In the data rows, zero lies at 7.5, halfway between 7 and 8.
Some points, each followed by its number:
[14  7  5  5 11 14  3  8  1 10  8 12  9  9  6  5  6  8  7  9  6 11 11  5  9  6
 10  9  2 10] 0
[ 7  8 10  4  6  5 10  9  5 13  3  7  7  6 10  5  8 10  9  6  8  5  9  9 10 10
 12  5 12  8] 1
[ 9  7  3  7 11  6  4  8  6  9 13 10  4  6  7  5  5  4  9  8  6  1  7  6 10  5
  7  8  3 11] 2
[ 3 14  5  4  6  4  6  7 11  4 11  8  7  9 15 12  7 14  5  7  6 13  7 12  4  3
  5  6 11  3] 3
[ 2  7  7 11 11  8  6 10  7  5  8  8  5 13  9 10 11  4  7  9 11  3  9  7 14  8
  2  7  4  5] 4
[13  4 12  6  5  7 12  5 12 11  2  6 12  5  6  7  9  8  6  9  6 13  4  8  8 10
  8  6 10  9] 5
[ 5  6  6  6  4 11  7  9  5  2 13  7 11 10  5  8  6  5  7  6  6  3  9  6  4  8
 10  7  9  8] 6
[ 9  8 10  7  5 12 11  5 12 10  4 11 11  9  4  8 11  5  6  7  6 15  7 12  9 10
  9  6 15  8] 7
[ 4  9 11  4  7  5 11  9  5 12  5  5  7  8  8 10  9 10  8  7  8  5  8 10 10  9
 11  5 11  8] 8
[14  9  5  6  8 12  6  8  1  9 10 10 10  8  5  5  6  5  9  5  6  7  9  5  6  3
 10  9  6 11] 9
[ 5  8  9  6  4  9 11  5 14  8  5  7 12 13  9  5  8  9  8  5  7 15  8  9  4  9
  7  5 11  8] 10
[14  8  6  6  8  9  6  8  5 11 10  9  8  7  5  5  6  8  8  6  6  5  9  8  6  5
 10  9 11 10] 11
[11  5 10  9  4 12 11  6 15 11  5  8 13 11  4  7  8  5  7  6  7 15  6  9  7  9
  5  7 12  9] 12
[14  5 12  6  5  7 12  5 13 12  1  6 11  5  6  7  9  9  7  9  7 14  4  6  7 10
  8  6  9  9] 13
[ 6  9  5 11 12  8  5 10  7  6 10  6  7  8  6  8 11  5  9  9 10  8  6  5 13  4
  7 10  6  4] 14
[14  6  5  6  7 10  6  8  3 11 11  9  8  7  6  5  5  7  8  6  5  3  9  6  5  4
 10  9  8 10] 15
[12 11  5  8 14  7  6  9  8 12 15  8  7  9  8  6  7  7 10  9  7  8  6  7 11  8
  2 11  5  8] 16
[15  9  4  5  8 13  5  8  3 11  8 11  9  7  3  5  7  6  7  6  6 10  8  6  9  4
 10  9  7 12] 17
[ 3  6  4  9  7  9  4  9  5  7 12  7  8  7  9  6  8  5  9  6  8 11 11  6 10  5
  4 11  7  5] 18
[13  4 11  7  5  8 11  5 12 11  3  6 12  5  7  7  8  7  8  8  7 12  5  7  7  9
  7  7 10 10] 19
[ 8  6  3  8 11  5  4  7  8  9 14 10  3  6  8  5  5  4  9  8  6  0  7  6 10  6
  7  8  3 11] 20
[ 0  8  7  5  6  9  9  5 12  9  2  9  2 12 14  5  8  5  8  6  7  4  5  8  7 10
 11  4  5  5] 21
[14  4 12  6  5  7 12  6 13 12  2  7 12  6  6  7  9  9  7  8  7 13  4  7  6  9
  8  6 10  9] 22
[ 8 12  9  8  4  8  8 11  4  5  4  7  5  6  4  7  6  7  6  6  9  3 12  8  5  3
  9  8  9  7] 23
[11  8  6 10 12  7  6 10  7 11 14  7  7  9  6  6  9  7 10  8  8  8  6  6 12  7
  5 11  6  5] 24
[ 5  8 10  6  5  7  9  5  8  9 10  6  9  5  4 10  8  8  6  7  7  9  6 12  8  6
  5  6 10  8] 25
[ 6  7  3  8 11  5  4  7  7  8 13 10  4  6  8  5  5  5  9  8  6  2  7  6 10  6
  7  8  3 10] 26
[14 11  3  5 11 13  5  8  1  9 10 11  9  8  3  5  6  4  9  5  6  9  7  6  8  4
 11  9  5 10] 27
[11  6 10  6  6  6 10  6  8 11  2  8  9  6  9  8  8  9  7  8  5  9  7  7  8 10
  9  6  9  7] 28
[ 3 11  5 12 15  6  5 12 11  0  8  8  4 11 15  5  8 10  7 10 14  0  5  7 15  4
  8  9  6  6] 29
[12  9  5  6 11  9  5  5  6 12 13 11  5  6  5  5  6  6  9  8  5  2  7  7  7  8
  9  9  7  9] 30
[ 7  5 11  6  6  8  8 10  4  3  3  5  6  6 11  6  5  4  6  6  9  1 15  8  6  3
 10  9  8  7] 31
[ 0 14  5  6 14  7  4  6  5  6  9  7  4 10 15  7  7  4  8  9  7  1 11  8 12  9
  8  5  4  3] 32
[ 6 11  5  4  7  8  6  5 11  3 11  6  1 11 15 12  5 14  6  7  9 10  6 12  8  5
  2  6  9  6] 33
[14  4 12  7  6  6 12  5 12 12  2  7 11  5  7  7  9  9  7  8  7 13  4  7  7 10
  8  6 10  9] 34
[ 1  8  6 11 12  7  5 10  6  4  8  8  3 13 10 10 11  4  7  9 12  0  9  6 15  8
  1  7  3  4] 35
[12  4 11  8  7  8 11  6 11 10  2  7 12  5  7  7  8  9  6  8  7 13  5  7  7  9
  7  7  9  9] 36
[ 7  8  4 12 11 10  5 11  6  5  8  7  6 11  7  9 10  5  8  8 11  6  5  6 15  5
  6 10  8  5] 37
[ 6  6  8  6  6  8  7  4  1  0  4  6 10  7  9 11  5 13  6  8  5  8 12  5  3 11
 10  7  3  7] 38
[13  4 12  8  5  6 12  5 12 11  1  5 12  5  7  7  9  9  7  9  6 12  4  6  7 10
  7  6  8 10] 39
[12  8  4 10 13  8  6  9  6 12 15  9  7  8  5  6  7  4 10  7  7  8  7  6 12  6
  1 11  5  7] 40
[ 5 14  3  6 12  8  4  5  1  8  9  5 12  5  4  9  6  5 11  6  7  5  7  6  7  6
  8  9  6  6] 41
[ 0 13  5  6 13  8  4  5  5  6  8  8  4  8 15  8  7  4  7  8  7  1 10  8 12 10
  9  4  5  3] 42
[ 9  6  9 12  6  5  7 11  7  3 12  7  3  7  9 11  7  8  7  8  9  1  8  5  5 10
  4  9  5  9] 43
[ 9  9  6 11 14  8  7 11  6 10 15  5  8  8  6  6 12  6 11 10  9  9  6  6 15  5
  6 12  5  4] 44
[ 1  5  4 10  9  5  5 10  6  5 11  5  6 10  8 12  8  4  9  7  8  5  7  6  7  7
  2 10  2  5] 45
[13  3 12  8  5  6 12  5 12 12  0  5 12  5  7  7  9  9  8  9  7 11  4  6  5 10
  8  6  7  9] 46
[11  5  9  8  5 11 10  6 13 11  6  8 13 10  5  7  7  5  7  6  7 15  7  8  7  8
  5  7 11  9] 47
[14  5 12  7  4  7 12  5 12 12  1  7 11  6  7  6  9  9  7  8  7 13  5  7  7  9
  7  7  9  9] 48
[14  3 13  7  5  7 12  5 13 12  2  6 12  5  7  6  9  9  8  9  7 13  4  6  7 10
  8  6  9 10] 49
[ 4 14  4  6 11  8  5  6  1  8  9  5 10  5  4  9  5  5 10  6  7  5  7  6  7  6
  9  9  7  6] 50
[ 5  6  9  9  4  9 11  7 15 12  3  5 14 15  7  6  8  8 10  7  7 14  8  6  3 10
  5  6  5  8] 51
[10  8  6  5  9 10  7  7  3  4  9  7 10  9  4  6  6  8  9  7  6  9  8  6  7  9
 11  8  5 11] 52
[ 1 10 11  6  8  9 10 10  3  8  6  6  2  7  5  6  5  5  9  7 12  0 10  8  8 10
 14  5  8 10] 53
[11  7 11  6  5  5 10  7  9 11  2  8  9  6  8  8  9  9  7  8  6  9  7  8  7  9
  9  6  9  7] 54
[ 4  7  5  8  8  9  4  9  5  7 12  7  8  7  8  6  7  5  9  6  7  9 11  6  9  5
  5 11  6  6] 55
[13  6 12  6  5  6 11  7 10 11  1  8 10  5  8  7  9  8  6  8  6 12  6  8  8 11
  9  6 11  8] 56
[10  8  3  8 12  6  4  8  8 10 15 11  4  6  9  7  5  6 10  8  7  3  5  8  9  5
  5  9  4  9] 57
[ 1  6  5 11  9  8  4  7  4  1  5  6  7  6  8 12  8 12  5  8  6 10  8  9  8 10
  6  8  6  5] 58
[ 1  4  4 12 10  7  4  9  6  4 10  8  6  8  9 11  8  8  7  8  8 10  8  9  9  5
  1 10  7  6] 59
[ 5  7  4 13 10 10  5 11  6  4  9  7  6 10  5  9 10  4  8  8 11  8  6  6 15  4
  6 10  9  3] 60
[ 0 10  9  5  4  4  8  5 11  6 13 11  4  9 11 12  8 12  4 10  6 14  5 15  4  5
  3  6 13  5] 61
[ 3 14  9  6  4  7  8  8  6  6  8 10  4  7  9 12  8  9  5  8  8  8  8 14  6  5
  8  5 12  6] 62
[12  5  5  8 12  5  5 11 11 11 15  9  2  8  7  6  6  7 11  9  9  0  6  9 10  6
  5  9  5 11] 63
[14  4 12  7  5  7 12  5 12 12  2  7 12  5  6  7  9  8  7  8  7 13  5  6  7  9
  7  6 10  9] 64
[ 3  4  9 11  4  5 10  9 15 10  3  7  6 13  4  9 11  8  5  7 12 10  5  7  5 11
  1  9  3  7] 65
[ 3 13  9  6  5  5  7  7  7  4 10 10  2  8  8 12  9 12  4  9  6  8  9 15  5  5
  5  6 11  5] 66
[15 10  4  6 10 12  5  9  1 10 10 10 10  7  3  5  6  6  9  7  6  7  7  6  8  4
 10  9  6 12] 67
[ 7  5 12  7  6  5 11  7 11 12  2  6 10  7  5  6  7  6 11  7  7  8  5  7  5 11
 11  5  7  5] 68
[13  4 11  6  5  7 12  5 12 12  2  7 11  5  6  7  9  9  7  8  7 13  4  6  7 10
  8  6 10  8] 69
[ 7  5  9 13  7  5  7 11  7  3 13  7  3  7  8 11  7  8  8  8  9  2  8  5  6 10
  3  9  5  8] 70
[ 9  3 12  9  5  4 12  4 13 10  1  7 12  7  6  7  9  8  8 10  7  9  4  5  5  9
  7  7  6  9] 71
[12  3 10 11  5  7 12  8 14 11  5  7 14 10  5  6  7  7  7 10  9 12  7  5  3  7
  4  7  5 11] 72
[ 5 14  6  9  9  5  6  5 13  6  4  6 11 10 15 10 10 11  9 12  6  7 12  7 13  7
  3  7  4  5] 73
[15  3  8  4  8  7  5  4  6 10 15  6  8  6  8  5  8  6 11  7  6  1 12 12  4  4
  8  9  9 13] 74
[ 4  5  6  7  6  4  6  6  4  1  6  8  5  5  9 10  8  8  7  6  5  3  9  6  3 13
  8  6  5  6] 75
[ 5  7  4 13 11  9  5 11  7  4  8  7  6 11  6  9 10  5  8  8 12  7  5  6 15  4
  6 11  8  4] 76
[10  4 12  8  5  6 12  5 12 11  2  5 11  6  7  7  8  8  8  9  7 10  5  5  7  9
  8  6  8 10] 77
[ 3  7  5  8 10  7  6  6  2  1  6  6  7  9  8 10  9 13  7  8  7  7  9  8  6  7
  9  9  4  3] 78
[ 8  3  3 11 10  6  4 12 15  7 14  8  2  8 11  8 11 11 11 10 15  5  9 10 14  3
  4  9  3 10] 79
[ 8 10  6  4  9 11  6  8  4  3 12  6 13 11  4  8  6  8  9  6  6  7 10  5  6  9
 12  7  6 12] 80
[ 7  7  6  6  4  7  5  5  9  1  8  6  6  5  5  8  7  8  4  6 13  9  5  9  8  5
  4  8 10 14] 81
[ 8  6  6  6  3 12  8  9  3  3 12  5 12 11  7  7  5  5  7  6  6  5 10  6  4  7
 12  7  9 10] 82
[ 7  3 10 12  4  5 10  8 12  7  3  6  9  7  5  8 10  7  4  8  9  7  5  6  4 10
  2  8  4  7] 83
[10  3 11 11  3  4 11  7 13  9  3  6 11  7  4  7  9  8  3 10  9  8  5  5  2  9
  3  7  2  9] 84
[ 7  7  3 11 11 10  4 10  6  9 14  9  7  6  3  6  8  5  9  7  8 12  9  6 13  7
  4 12  8  3] 85
[ 4 12  3  4 12  8  4  5  2  7  9  7 11  6  5  9  5  4 10  7  7  5  9  7  6  5
  6 10  5  3] 86
[13  6 11  5  5  6 11  7  9 12  1  8  8  6  8  7  9  9  7  8  5 10  7  8  8 11
  9  6 10  8] 87
[ 8 14  5  5  5  9  5  7  6  2  8  5  2 10 14 11  6 11  6  6  5  4  7 11  5  6
  6  7  8  6] 88
[ 0  9  3 12  9  5  3 11 13  2  6  6 11 15 15  7 13  8  4 12  9  8 14  8 12 12
  2  6  4  3] 89
[ 3  8  8 10  4  8 10  7 15 11  6  8 11 15 11  5  8 11  8  8  8 14  8  9  3 11
  3  6  7  7] 90
[12  7  7  5  9  7  6  7  3  8 11  6  9  8  6  6  6  5 10  7  6  4 10  9  4  7
  9  9  8 13] 91
[ 9  8  9  5  6 11 10  7 12  7  5 12  9  8  5  7 11  6  6  6  7 15  6 10  9 11
  9  6 15  8] 92
[12  5 11  7  5  8 11  5 11 11  2  7 11  6  6  7  9  8  7  8  7 11  5  8  7 10
  9  6 10  9] 93
[ 3  9  3  7 11  7  3  6  5  6  7  8  5 10 12  9  7  5  6  8  7  2  8  8 12 12
  9  5  3  7] 94
[ 2 13  8  7  5  6  9  9  6  6  6  9  2  7  8 10  8  9  5  8  9  6  9 12  7  6
 10  6 10  5] 95
[12  9  6  5  9  7  7  7  4  8 11  7  8  7  5  6  6  6 10  7  6  3  8  8  5  8
 11  8  8 12] 96
[11  3 12  8  6  6 12  5 14 12  1  5 13  7  7  7  9  7  8  9  7 12  4  6  6 10
  8  6  8 10] 97
[ 5  4  6  7 10  5  6  6  6  5 14  8  6  9  5  6  6  8 10  6  5  0  6  5  6  6
  8 10  5 12] 98
[12  3 12  8  5  7 12  5 12 11  3  6 11  6  7  8  8  8  8  9  7 10  5  6  7  9
  7  6  8 10] 99
[ 1  6  5  9  8  6  4  6  5  2  6  5  3  6  4  9 10  9  5  6  6  4  6  7  8 13
  8  5  2  4] 100
[ 3  6  4  9  8  9  4  9  5  7 12  7  8  6  8  6  8  5  9  6  8 10 11  6 10  5
  4 11  6  5] 101
[ 6  8  5 13 12  9  6 11  7  5  9  6  6 11  6  9 11  5  8  8 12  7  5  6 15  4
  6 11  8  4] 102
[ 5 13  3  5 12  9  5  5  1  6  9  7 12  5  4 10  5  5 11  7  7  5  8  7  6  7
  7 10  6  5] 103
[14  8  5  7 10  9  5  8  4 12 12  8  8  7  4  5  6  8  9  6  6  3  8  7  6  5
 10  9 10 10] 104
[13  4 11  7  6  7 11  5 12 11  3  7 10  5  7  6  8  8  7  8  7 12  5  7  8  9
  8  6  8  9] 105
[ 5  4  8  7  6  7  7  5  2  0  3  5  9  7 14 13  7 13  6  7  5  8 12  6  3 12
  8  8  3  6] 106
[ 5  6  6  6  4 12  7  9  4  3 13  6 13 11  6  8  6  5  7  6  6  4 10  5  4  8
 11  7 10  8] 107
[ 8  9  9  5  6  9 10  7 12  8  5 11 10  7  4  6 10  5  5  7  6 15  7 11  7  9
  8  6 15  7] 108
[ 8 13 10  8  4  8  8 11  3  2  4  6  4  5  5  7  8  7  6  6 10  0 14  7  6  3
 11  9  9  8] 109
[ 4 13  6  5  7  5  6  7 11  4 11  6  6 10 15 13  6 12  6  7  6 11  8 11  6  4
  4  6  8  5] 110
[ 2  6  7  6  5  6  7  7  7  5 10 13  9  7  6  8  6 13  4  8  9 15 10 13  3  6
  3  9 15  9] 111
[11 10  5  9 14  7  5  9  6 12 15  7  7  8  7  6  7  7 11  9  7  6  7  6 12  7
  2 11  4  6] 112
[ 0 12  3  4 11  6  4  4  4  7  7  8  6  9 12  8  5  5  7  8  5  0  8  8 10 10
 12  4  5  6] 113
[ 3  7  5  8 10  6  6  5  2  0  6  5  8  9  8 10  9 14  7  8  7  6 10  9  5  8
 10  8  3  3] 114
[11  9  6  7  8 10  8  9  4  9 11 10  8  9  5  5  5  5  8  6  6  4  8  6  5  5
 12  9  8  9] 115
New points follow, each followed by the number of its nearest point above by angle.
[ 3 10 11  8  6  8 11 11  4  6  8  6  1  7  7  8  6  5  8  7 13  0 10  6  8  9
 11  7  7  6] 53
[15 11  4  7 10 11  5  9  1  9 11  8 10  7  3  5  6  7 10  7  6  6  8  6  7  6
 11  9  8 13] 67
[ 1  6  4  8  9  7  4  5  7  4  6  7  4  6  7  8  9  6  5  5  8  2  6  8 10 12
  8  4  3  3] 100
[ 6 12 11  7  5  7 10 11  2  4  7  7  1  6  8  8  8  5  7  7 12  0 11  6  8  6
 13  8  8  6] 109
[11  6  6  8 10 12  5  5  4 10  8  9 10  7  5  6  7  7  8  8  6 13 12  5  9  7
  6  9  7  7] 0
[ 1 10 10  4  4  5  9  5 11  8 11  9  8  8 10 12  9 10  5 11  6 12  4 14  5  7
  4  5 11  6] 61
[14  5  5  5  8  9  4  8  2 12 11 10  9  7  8  5  5  5 10  5  6  4  9  7  5  5
 10  9  8 11] 15
[ 2  7  7  7  7  5  6  7  8  4 10 12  7  8  7  8  5 14  4  8  9 15  9 14  3  5
  2  8 15  9] 111
[ 0  7  4 11 10  7  3  6  5  3  5  7  1  7  4  9  8 10  5  7  5  6  4  5  9 12
  9  5  4  3] 100
[ 0 10  8  6  4  4  7  5  9  6 12 10  4  9 11 11  8 12  4 10  6 13  6 15  4  5
  4  6 12  5] 61
[ 2  9  6 12 13  6  6 12  9  1  7  7  2 13 15  5  8  8  7 10 14  4 11  9 15  6
  5  7  3  8] 29
[ 7  6  7  7  4  7  6  5 11  2  7  6  6  5  5  9  8  8  3  6 13 10  4  9  8  5
  4  8 10 13] 81
[ 8 11 10  8  4  8 10 10  3  1  9  7  3  7  9  7  6  6  4  7 10  1 10  6  5  5
 13  8  9  6] 109
[ 6  7  4 11  9  9  5 10  7  8 11  8  7  7  3  7  9  5  9  7  9 11  7  6 12  5
  6 11  8  4] 85
[ 3 15  5  9  9  5  5  5 13  5  5  6 11 10 15 10 10 11  9 12  6  7 14  7 14  6
  2  7  3  5] 73
[10 14 10  8  4  8  8 11  3  0  5  5  1  5  5  6  7  7  5  5 11  0 12  6  6  4
 12  9  9  8] 109
[10  8  6  8  8 10  7  9  4  9 11 10  7  9  5  6  6  5  8  6  6  4  8  5  5  6
 11  9  8  8] 115
[ 6  7  7  7  4  7  6  5 10  1  8  7  5  5  5 10  7  8  3  6 13 10  5 10  8  5
  3  7 10 13] 81
[10 13  9  8  5  8  7 10  4  1  6  6  2  6  5  6  7  7  6  6 11  1 11  7  6  4
 12  9  8  8] 109
[ 0 12 11  7  8  9 10 10  2  6  2  7  2 10  4  5  5  6 10  7 13  0  9 10  8 12
 15  3  7 10] 53
[ 0 11 11  7  7  9 11 11  4  7  5  6  2  6  6  7  5  6  9  7 12  0 10  9  8 10
 14  5  8  9] 53
[ 1 11 11  7  7  9 11 11  2  7  5  8  2  5  5  9  6  5  8  8 12  0 10  7  8  8
 14  6  7  7] 53
[ 5  8  5  5 10  7  5  6  7  5 11 14  7  7  9  9  7 10  5  7  8 15  7 12  3  6
  5  8 15 11] 111
[ 7  4 12  6  6  4 11  7 12 13  1  6 11  7  4  6  6  7 12  7  6 10  5  7  4 12
 10  5  7  5] 68
[ 1 10 10  7  7  4 11 10 10 10  0  6  7  8  8  7  4  9 10  5  5 12  4  8  5 10
 13  4 10  4] 68
[ 8 11 11  8  5  8 10 11  3  1  7  7  1  7  8  6  7  5  6  7 12  0 11  6  7  4
 13  9  7  6] 109
[ 0  4  6  9  8  6  6  9  5  3 10  6  7  7 10 12  6  8  9  8  7  5 10  7  5  6
  3 10  3  7] 45
[ 0 11  9  4  4  5  9  5 10  7 13  9  7  9 10 12  9  9  5 10  6 10  5 14  5  6
  5  6 11  6] 61
[ 0  9  3 12  9  6  3 11 12  2  7  6 11 15 14  7 12  8  4 11 10  8 14  8 12 11
  2  7  5  3] 89
[ 1 10 11  7  7  9 10 10  3  7  6  6  2  7  5  6  5  5  9  7 12  0 10  8  8 10
 14  5  8 10] 53
[ 2  6  7  8  6  5  7  7  8  4 10 12  8  8  7  9  7 11  5  8  9 14  9 12  4  6
  3  9 15  9] 111
[ 0 11  9  5  4  5  9  5 11  7 12  9  8 10 11 12 10 10  5 10  6 12  5 14  5  7
  4  5 10  6] 61
[ 6  8 11  4  6  4 11  9  5 13  1  7  7  6 10  5  8 10  8  6  8  6  9  9 10 11
 12  5 12  8] 1
[ 6 10  4 11 14  8  5 11  6  6 12  6  7  9  6  8 10  5 10  9 10  7  6  5 14  4
  6 11  6  4] 14
[ 0  7  6 10  9  7  4  6  4  3  5  5  2  6  7 10  9 10  6  7  6  6  7  5  7 13
  9  6  4  5] 100
[ 8  7 11  7  5  9 10 10  3  0  8  7  6  9 11  5  5  4  3  7  9  0 13  6  5  4
 13  9  9  7] 31
[13  8  5  7  9  9  5  8  4 11 12  8  8  7  5  5  6  8  9  6  6  3  9  7  6  5
  9  9 10 10] 104
[ 4  9  3  6 10  7  4  6  5  6  8  8  5 10 13  9  7  5  6  8  7  3  8  8 12 12
  9  6  3  8] 94
[ 0 11  4 11  8  6  3  9 14  2  4  6 13 15 14  7 14  9  5 11  9  9 15  6 12 11
  2  7  3  3] 89
[ 8 11 11  7  4  8 10 11  3  1  7  6  0  7  8  6  7  4  5  7 12  0 12  6  7  5
 13  9  7  6] 109
[ 0 11 10  7  6  8 10 10  4  6  7  5  2  6  7  8  6  5  7  7 12  0 10  8  8  9
 12  6  9  8] 53
[ 5 10  4 11 14  8  5 11  6  5 12  6  7  9  6  8 11  5 10  9 11  7  6  5 14  3
  6 11  6  3] 14
[ 6 10 11  8  6  7 10 10  2  3  7  6  1  6  8  8  8  6  7  7 12  0 11  5  7  6
 13  8  7  6] 109
[ 9  5  8  5  6  8  7  5  6  7 14  8  9  9  9  6  6  7 10  6  6  3 10  8  3  4
 10  8 10  9] 74
[ 6  9  9  4  3  6 10  7  8  8  5 10  8  6  4  5 11  5  5  7  6 12  5 11  8  8
  8  5 14  7] 108
[ 1  6  5 11 10  7  4  6  4  3  5  6  3  6 10 12  9 12  6  7  6  8  8  7  6 11
  8  8  6  6] 58
[ 9 13  6  5  5  8  6  7  7  3  7  5  4  9 13 11  7 10  6  7  5  5  6 10  5  7
  6  7  7  7] 88
[ 7 10  6  4  6  7  7  5 11  5  9  6  2 10 15 11  5 14  6  7  9 11  6 11  8  5
  3  6  9  6] 33
[ 9  8  3 10 11 10  4  9  5 10 13 10  7  6  3  6  6  6  9  7  7 10  9  6 11  7
  4 11  8  4] 85
[ 6  6 10  7  6  9  7 10  4  4  4  6  6  6 10  6  6  4  6  6  9  2 14  8  7  3
  9 10  8  7] 31
[ 8  8  9  5  5  8 10  6 12  7  5  9 10  7  5  5 11  6  6  7  5 15  6 11  7  9
  8  6 15  6] 108
[ 7  8  9  4  5  8  9  7 11  7  5  9 10  7  5  5 11  5  5  6  5 15  6 12  7  9
  8  6 15  6] 108
[ 0  4  5 13  9  8  5 10  6  1  9  7  6  7 11 13  8 11  7  8  9 10  9  9  9  7
  1 10  6  7] 59
[12  8  4  6 11  8  5  6  7 11 13 11  6  7  5  5  6  7  9  8  6  3  7  7  7  8
  8  9  7  9] 30
[ 8  9  6 12 14  9  6 11  6  8 15  5  7  9  6  7 12  6 11 10 10  9  6  5 15  4
  7 12  6  3] 44
[ 1  9  7  6  6  5  7  6  9  5 12 12  3  8  9 10  7 13  3  9  8 14  7 14  3  3
  2  8 15  3] 61
[ 1 14  5 12 14  4  5  9 11  5  7 10  3 14 15  6  6 11  4 10 12  6 10  8 15  7
  6  7  4  5] 29
[ 6  6  4 10 10 10  4  9  5  8 14  8  8  5  5  6  8  6  9  7  8 10 10  6 11  6
  6 11  8  6] 85
[15  4  7  5  9  6  5  5  6 10 15  6  7  6  6  5  8  6 11  7  6  2 11 11  5  5
  7 10  8 14] 74
[ 4 13  5  5  6  4  6  7 11  4 10  8  7  9 15 12  7 14  5  7  7 13  7 12  5  3
  5  6 11  4] 3
[ 0  7  7  6  7  9  9  6 11 10  3  9  2 11 13  5  9  4  8  6  8  3  6  7  8 10
 11  4  4  5] 21
[ 2  9  4  6 10  8  4  6  4  5  8  8  5 10 11  8  6  5  6  8  7  2  9  8 11 12
  9  5  3  7] 94
[ 0  6  5 11  9  8  4  6  4  2  5  6  7  6  8 12  8 12  5  8  6 11  8  9  8 10
  6  8  6  5] 58
[ 5  6 11  5  6  5 11  8 11 13  1  6  9  8  6  6  7  6 12  6  6  9  5  7  5 12
 12  5  8  5] 68
[ 3 11 11  7  6  8 11 11  3  7  7  7  1  6  7  8  6  4  7  7 12  0 10  6  8  8
 12  7  8  6] 53
[ 6  5 12  5  6  5 11  8 11 14  1  6  9  7  5  6  6  6 12  6  5 10  5  7  5 12
 12  5  9  5] 68
[ 0  7  8 12  8  5  9 12 15  5  2  6  1 12  3 13 10  7  5  7 15  3  5  9 10 12
  1 10  4  4] 65
[ 7  7  8  5  6  8  7  4  2  0  5  6 11  8 10 11  6 13  7  8  6  8 13  5  2 11
 10  7  3  7] 38
[ 5  8 11  6  5  7 10  5  8 10 10  6  9  5  4 10  8  8  6  8  6  8  6 13  8  7
  5  6 10  7] 25
[ 0 14  7  5  6  4  7  6  9  6 12 11  4  8 12 12  8 11  4  9  6 12  5 15  4  4
  4  6 13  6] 61
[11  7  4  8 12  6  5  8  8 11 15 11  5  6  7  6  5  5 10  8  6  3  5  7  9  6
  5  9  4 10] 57
[ 2 12  5 12 14  4  4 11 12  5  7 11  3 13 15  7  7 13  3 10 15  4  8  8 15  5
  8  8  3  7] 29
[ 3 10 11  7  6  9 11 11  4  7  5  7  3  5  5  8  6  6  8  8 12  0  9  7  8  8
 13  6  7  7] 53
[ 3  6  6  7  6  4  5  6  7  3  8  6  0  5  4  8  8  6  6  6  6  0  4  9  5 12
  8  5  5  6] 100
[ 2 11 11  8  6  4 11  9 10  9  2  7  8  8  8  7  5  9  9  6  5 13  5  8  6  9
 13  3 11  4] 68
[ 6  7  7  7  7  9  7  5  2  1  6  6 10  7  9 10  5 12  7  8  6  8 12  5  4 11
  9  7  4  6] 38
[ 3 10 11  7  6  9 11 11  4  7  5  7  3  5  5  8  6  6  8  8 12  0  9  7  8  8
 13  6  8  7] 53
[14  6  5  6 11 14  3  6  3 10  9 13  9  9  5  5  7  8  7  8  6 11 11  5  9  6
  9  9  4 10] 0
[13  7  5  5 10 13  3  8  1  9  9  9 11  9  6  5  5  7  7  8  6 10 11  5  8  4
 10  9  4 11] 0
[ 2 14  7  8  9  6  4  5 15  6  1  6 12 11 14  7 12 10 10 11  5  8 15  6 12  9
  6  7  3  3] 73
[ 0  6  5 12 10  7  4  6  4  2  3  6  3  5 10 13  9 12  5  8  6  9  8  7  7 12
  8  8  5  5] 58
[ 8 12 11  8  3  8  9 11  3  0  7  6  1  7  8  6  7  5  5  6 12  0 12  5  7  3
 13  9  8  7] 109
[ 0  4  4 12 11 10  3  8  3  3 10  7 10  5  9 10  6 11  8  8  7 11 10  8 10  5
  1 11  6  5] 59
[ 1 11 11  6  6  9 11 11  3  7  6  8  3  5  6  9  6  6  8  8 11  0  9  8  7  8
 12  6  8  6] 53
[ 4 11  4  4 11  7  5  5  3  8  8  7 10  6  5  8  5  5 10  7  7  5  8  7  6  6
  7  9  6  3] 86
[ 0  3  6  9  8  6  6  9  6  4 11  6  6  7 10 12  6  7  9  8  7  5 10  6  5  5
  2 10  3  7] 45
[ 1  3  3 13 10  7  4 10  6  4 10  7  6  8  8 11  8  8  8  8  8  9  8  8  9  5
  1 11  5  6] 59
[ 9  4  7  5  7  9  5  4  5  9 15 10  9  8  7  6  5  6 10  7  6  1 10  9  4  7
  8  9  8  9] 74
[ 6  5 12  7  7  4 11  7 11 13  1  7 11  6  6  5  9  8 12  7  6  5  5  7  4 11
  9  6  5  8] 68
[ 5  5 11  6  6  5 10  8 10 12  3  6  9  7  6  6  7  6 11  6  6 10  6  7  5 11
 10  6  8  5] 68
[ 9  9  9  5  5  9 11  7 12  9  4 11 11  7  3  5 10  4  5  7  6 15  6 11  7 10
  8  6 15  7] 108
[10  7  6  7  5 12  8  9  2  4 11  6 12 10  8  5  6  4  9  6  6  6 11  6  4  6
 11  8  7 10] 82
[ 0  4  5 13  9  7  5 10  6  1  9  7  6  7 10 12  7 11  7  8  8  8  8  8  8  8
  2 10  6  6] 59
[ 7  4 12  6  6  4 10  7 13 13  3  7 11  7  4  6  8  7 13  8  6  9  5  7  4 11
 10  5  6  7] 68
[15  5  4  5 12  8  3  5  8 13 13 11  5  5  3  5  6  6 10  6  6  2  6  8  8  6
  8  9  6 11] 30
[ 2 11  6  4  5  7  7  6 13  5  7  6 11 11 14  9  9 12  7  7  7 15 10 11  4  6
  7  5 12  3] 3
[ 0 11  9  4  4  5  8  5 10  6 14  9  6  9 11 13  9 11  4 11  5 11  5 15  4  6
  4  6 11  5] 61
[ 3 10  4  7 11  8  3  6  4  6  7  9  6 10 11  9  8  4  6  7  6  5  7  7 12 12
  8  6  3  5] 94
[ 0  7  4 10  9  7  3  5  6  4  6  7  2  6  7  8  9  8  5  6  7  4  6  8 10 12
  8  4  2  4] 100
[ 5  6  3 11 10 10  4 10  5  7 14  8  7  5  5  7  9  6  9  8  9 12  9  6 13  5
  6 12  8  4] 85
[ 0  5  4 12 10  9  4  6  3  1  4  6  8  6  8 12  8 12  6  8  6 10  8  8  9 11
  6  8  5  5] 58
[ 6  6 12  4  7  5 11  8  9 12  1  5 10  6  6  5  8  8 11  6  6  8  5  9  7 11
 11  5 10  7] 68
[ 9  7  7  6  6 11  8  9  3  5  9  6 12 10  8  5  6  4  9  6  6  6 10  7  5  7
 11  8  8  9] 82
